In the rows, 128 means zero.
Named moves, each a turn or a mirror, and the order they were made in; the first pair answered
Pez:
[142 125  88 126 145 176 169 173 198 104 192 152 148  98 103 154  88 101
 116 105  91 131] => [180 151  94 131 126 193 147 151 116 129 142 136  32 123 138 137 131 106
  82 116 146  71]
[117 127 138 125 132  95 138 127 168  99 151 112 182 108 119 109 110 127
 147 133 105 155] => [150 153 145 126 115 109 121 110  93 128 105  96  82 125 152  95 145 130
 115 140 154 100]
[109  94  83 174 145 152 103 147 169  96 146 135 181 122 118 163 120 170
 124 115 107 136] => [136 111  89 169 129 164  83 133 105 119 108 118  90 141 147 151 155 173
  99 123 150  87]
Sema:
[137 137 193  76 112 130 153 123 165 108 170 135 125  80 124 108 133  77
 143 130 113 124] => [114 107 149 127  96  77  70 117 169 102 136 136 131 105  80  97 113 138
 156 140  92 114]
[110 111 138 132 142 144 127 124 131 137 160 136 160 146 163 122 127 109
 138 113 120 131] => [103 106 124 144 138 126 111 124 132 138 152 132 161 148 152 115 118 123
 141 112 114 130]
[132 105 101 171 107 134 109 140 179 107 127 143 119 131  88 156 140 135
 141 123 148 127] => [139 141 153 123 108 150 183 131 156 133 157 138 119 108 122 134 133  94
 150 130 152 151]
dil:
[151 138 134 126 126 174 133 155 142 122 136 141  81 102 161 126 170 120
 116 129 140 117] => [149 128 114 142 123 167 110 156 138 118 124 139  75 112 154 134 170 129
 112 129 145 106]
[152 116 152 113 103  86  99 119 143 135 107 134 116 134 136  75 113  93
 116 117  68  96] => [144 108 130 132 108  80  83 122 145 131  98 131 122 144 126  80 104 111
 117 115  65  97]
[124 119 137 110 128 100 125 117 119 145 108 136 104 126 128  89 102 115
 135 144 136 115] => [122 113 122 117 128  93 115 119 122 140 104 140 104 132 123  97 103 121
 136 142 133 115]
[161 148 106 117 115 182 114 133 130 120 172 146 123 106 120 124 137  67
 105 139 127 111] => [162 139  98 123 112 177  91 135 132 118 159 148 108 114 116 124 142  75
  99 141 127 101]
dunud:
[119 140 128 125 121 127 142 139  90 151 125 112 151 106 158  86 102 120
 116 147 134 108] => [118 126  98 135 143 155 144 151 114 137 132 114 170 104 156 118 104 126
 110 137 135 113]
[128 146 130 129 131 129 123 135 116 143 127 153 124 139 143 116 133 111
 147 109 118 158] => [122 140 122 139 134 132 121 132 115 144 121 155 128 142 148 123 133 115
 146 108 119 162]
[147  90 109 148 114 130 101 153 178 115 113 136 135 139 100 147 131 131
 130 125 115 107] => [147 107 148 131  91 106  95 143 156 128 105 137 117 140 102 116 132 120
 142 136 113 105]
[122 115  72 156 155 150 112 137 142 119 125 132 147 124 147 141 113 147
 111 115 140 134] => [124 115 126 119 125 140 102 142 189  97 139 151 140 119 115 132 139 108
 124 115 109 130]
Pairs:
Between the rows of a pair lie two moves.
[154 138 145 113 139 166 122 128 150 108 133 118 114 123 121 152 159 117
 118 100 133 106] => [154 143 157 111 122 139 104 121 133 119 116 123  95 130 107 124 160 122
 126 114 131  97] => dil dunud
[120 115 129 122 140 110 138 133 165 124 149 127 200 123 108 120  91 128
 154 115  90 160] => [128 127 139 107 152 136 161 139 169 120 156 125 197 115 121 130 102 110
 146 109  98 160] => Sema Sema
[151 143 137  99 126 154 129 111  98 134 108 110 107 109 144 121 107  65
 119  99 140 138] => [126 121 107 140 124 109  85 110  98 139  94 106 133 119 114 102  74 111
 136 111 122 152] => Sema dil
[133 107 166 109  73  48 129 137  78 144 128 117 121 132 117 111 120 125
 147 177 140 116] => [146  73 108 132 100 114 102 170 152  78 128 128 131 140  97 191 156 120
 116 136 149  83] => Pez Sema
[141 145  84 147 160 120 147 126  92 137 109 116 140 112 154 150 116 137
 112 133 155 136] => [126 146  83 152 154  98 132 120  88 140 107 114 144 115 146 140 108 150
 120 141 150 143] => dil Sema
[ 77 172 128 139 106 111 108 110 124 119 155 134  96 172  66  69 154 127
 136 131 141 150] => [ 86 157 112 134 128 158 116 130 167  88 167 146 115 166  65 113 171 107
 119 109 144 143] => Sema Pez
[110 118  81 109  96  94  99 115 125 139 146 123 118 142 117 114 114 141
 133 152  98 142] => [121 120  66 120 100 103  95 116 108 141 139 116 102 150 129 124 124 150
 127 150 116 130] => dunud Pez
[148 168 205  79  93 142 129 122 124 134 128 135 106 137 137 101 135  75
 118 144 127 125] => [141 152 199  82  84 124  91 125 148 120 122 143 105 148 112 103 139  86
 121 143 112 117] => Pez dil
[126 160 141 110 148 101 131 125 124 122 145 148 147  90 125 127 116 113
 144 122 106 146] => [142 148 110 136 143 112  87 126 109 111 106 140 102 112 120 140 136 137
 126 119 124 101] => Sema Pez
[111 130 101 140 133 109 114 138 149 116 119 156 151 139  92 159 147 122
 153 109 143  79] => [122 136 117 130 121 103 106 130 136 119 107 155 120 142  98 146 162 118
 152 113 153  67] => Pez dunud
[136 123 126 142 105 122  98 123 128 116 116 137 107 139 103 120 136 116
 124 128 130 109] => [136 122 100 158 118 131 101 124 124 120 112 132 115 139 110 131 129 127
 118 127 137 111] => dunud dunud
[121 124 114 138 133 108 147 147 135 122 165 142 152 115 101  96  95 116
 137 124  89 127] => [140 139 125 140 121 111 143 131  83 146 137 128  95 124 124  80 114 118
 126 133 117  99] => dunud Pez
[135 132  70 156 167 160 129 142  80 130 123 111 110 141 179 149 122 168
  99 127 144 111] => [112 155 170  94 134 114 167 133 115 138 173 128 162 115 156  91  91 118
 143 145  86 165] => dunud Sema
[147 117 131 140 117  83 158 164 157 138 142 111 183 123 107 139  97 137
 179 109 104 177] => [184 133 119 147 102 106 132 146  86 151  90  91  70 147 143 137 142 143
 139 114 158 108] => Pez Sema
[133 157 170 135  93  71  71 118 144 164 137 141 143 131 108  67  96 133
 138 160  92 116] => [169 159 172 126  96 127  60 125 151 137 122 141  83 137 118 105 156 108
 101 136 123  58] => Sema dunud
[ 70 103  99 154 141 112 123 144 184 126 171 146 243 124 106 131  73 162
 167 139  97 171] => [132 105  43 177 155 204  94 150 131 115 105 121 112 155 159 194 152 166
  97 117 187  71] => Pez dunud
[102 116  81 108 137 158 164 126 143 122 131 182 135 147 141 148  75 111
 131 129 136 141] => [112 127 136  77 105 150 147 116 154 112 126 189 103 152 126 127  97  81
 132 129 125 122] => dunud dil
[113 103 114 138 127 124 135 132 156 112 143 132 186 126 116 141  99 144
 127 126 101 154] => [133 116  90 156 126 134 112 121  91 131 101 111 114 147 144 137 118 163
 103 133 145 110] => Pez dil
[122  92 184 140 134  87 117  96 100 113 122 126 113 131 100  93 145 114
 169 154 120 121] => [141  82 155 145 165 153 128 116 130  82 124 128 102 134 110 149 182  99
 138 133 140  96] => dil Sema
[103 122 126 114 121 144 130 133  95 145  99 136 111 144 157 141 162 121
  90 125 119 110] => [ 99 118 116 129 120 131 108 133  94 144  91 138 112 148 147 141 157 134
  90 127 111 102] => Sema Sema
[151 141 145 101  84 152  82 134 162 119 112 153  75 149 124 150 182 114
 136 153 151 101] => [153 139  77 145 114 160  95 133 115 142 100 136  84 158 149 169 156 152
 125 157 183 111] => dunud dunud
[134 116 135 134 136 149 154 142 196 103 175 138 152 110 125 163 138 109
 137 107 100 153] => [151 131 166 115 114 151 136 133 184 101 156 141  95 122 124 148 171  90
 125 106 111 119] => dil dil
[146 125 174 113 128 123 153 107 170 124 148 149 158 115 141  81 130 104
 140 142 121 163] => [157 107 128 157 116 120  76 104 149 119  97 141 100 151 131  94 152 146
 122 144 149 112] => Sema Pez
[159 104  96 149 141 122 139 141 145 100 137 110 138 134 145 131 160 137
  98 112 165 125] => [141  98  93 159 129  88 118 136 136 109 128 110 144 139 131 110 142 160
 114 128 153 132] => Sema Sema
[128 148 135  90 140 158 119 117 135 134 118 136 102 116 120 115 147 125
 103 127 123  83] => [116 127  90 122 155 147  95 123 138 126 115 141 130 122 111 130 129 156
 107 125 117  87] => dil dil
[144 147 144 111 144 172 189 131 112 125 148 125 122 110 163 144 139 117
 116 132 153 127] => [128 130 143 112 142 159 177 139 167 106 166 139 169 106 127 149 132 119
 129 128 121 143] => dil Pez
[110 101 103 176 138  87  79 114 104 136 110 119 157 129 107 106  84 180
 156 153 102 149] => [117  90  65 190 159 130  76 132 133 112 112 123 168 127 105 154 106 175
 137 129 114 131] => Pez dunud
[141  95  84 113 167 205 131 153 204  43 147 149 120 124 146 198 184 104
 146 118 132  72] => [129 124 200  54 108 130 125 125 205  60 161 162 108 117 116 116 180  63
 183 145  90  86] => dunud Pez
[134 113 126 153 136 138 102 139 174  81 144 137 117 114 123 136 134 126
 111 115 116 116] => [142 141 176 118 118 122 127 123 141 104 145 132  98 108 138  96 138 102
 123 128 120 121] => Sema dil
[112 117 150 141 129 111 164 119 130 162 156 133 180 117 138 109  87 155
 133 143  97 159] => [137 130 141 150 116 118 136 108  73 180 108 121 101 141 162  98 116 168
 107 149 135 110] => Pez dil
[144 125 156 160 120 137 122 167 164 102 111 119  77 148 123 190 179 119
 140 116 157  92] => [134 129 178 150 103 107 105 160 176 100 115 127  79 148 104 165 172 120
 156 125 138  97] => dil dunud
[112  88  71 130 152 120 119 128 147  69 112 133 115 137 102 155 128 124
 137  81 114 116] => [113 132 132  79 143 118 202 111  94 117 135 125 112 114 144 109 114  85
 147  97 122 148] => Sema dunud
[152 135 137  85 131 152 159 113 142 153 157 131 164 100 101 106 105 101
 135 117  95 157] => [149 103  70 144 128 130  78 120 143 142 109 123 143 127  77 125 105 156
 125 118 104 122] => dunud Sema
[159 132 143 102 123 149 172 139 126 128 146 135 126 137 175 135 148  93
 109 100 151 135] => [142 112 137 104 118 134 149 151 173 105 154 147 168 136 144 140 135  95
 118  97 122 150] => dil Pez
[122 126 156 110 146 140 205 117 120 138 136 132 144 108 154 125 106  99
 148 137 127 161] => [114  99 129 153 106  88  95 105 119 125  82 133 101 147 102 107 116 149
 151 149 116 115] => dil Sema
[162 152 128 145 125 149 121 115  87 130 101 130  60 160 145 107 136 129
 117 134 126 135] => [138 127 109 149 150 152 133 140 167  92 145 149 151 140 109 141 110 126
 132 121  83 177] => Pez Sema
[137  88 152  88 110 129 118 126 135  77 115 135 118  90 104 153 126  60
 126 115 111 102] => [142  91 133 114 101 103  82 115  91  95  84 121  84 105 113 135 120  94
 122 131 127  87] => dunud Sema
[123 117 104 146 131 127 106 142 104 131 113 130 128 148 125 151 129 140
 120 120 131 112] => [125 121 147 121 108 113  99 141 126 125 122 142 121 148 107 131 142 117
 125 123 114 105] => dunud dunud
[102 129 152 122 124 120 162 126 133 135 161 133 168 119 155 130 114  94
 130 116 118 175] => [ 94 104 138 147 106  86  87 126 159 115 136 139 157 137 111 124 120 118
 134 120 103 152] => Sema dunud
[156 137 139 106 140 151 156 121 116 142 130 131 110 115 154 132 143 116
 123 125 134 130] => [146 138 138 122 123 109 118 106  98 154 112 126 100 125 134 102 132 141
 132 136 129 121] => dil Sema
[131 137 129 124 143 147 168 138 138 118 148 137 147 135 154 143 125 125
 126 117 133 141] => [112 126 132 138 116  90 113 128 140 123 132 140 142 147 119 111 117 152
 146 134 111 135] => dunud Sema
[151  99 149 115 117 162 127 117 152 122 114 132 106 124 149 142 177 113
 140 110 150 115] => [125 103 166 111 100 106 131 105 134 153 126 130 137 118 142  96 133 127
 170 131 124 151] => Sema Pez
[139 129 110 134 157 165 150 136 129 125 134 137 148 115 140 148 127 123
 104 117 136 135] => [149 138 156 107 137 155 150 130 130 125 138 142 128 113 135 134 144 104
 109 122 131 127] => dil dunud
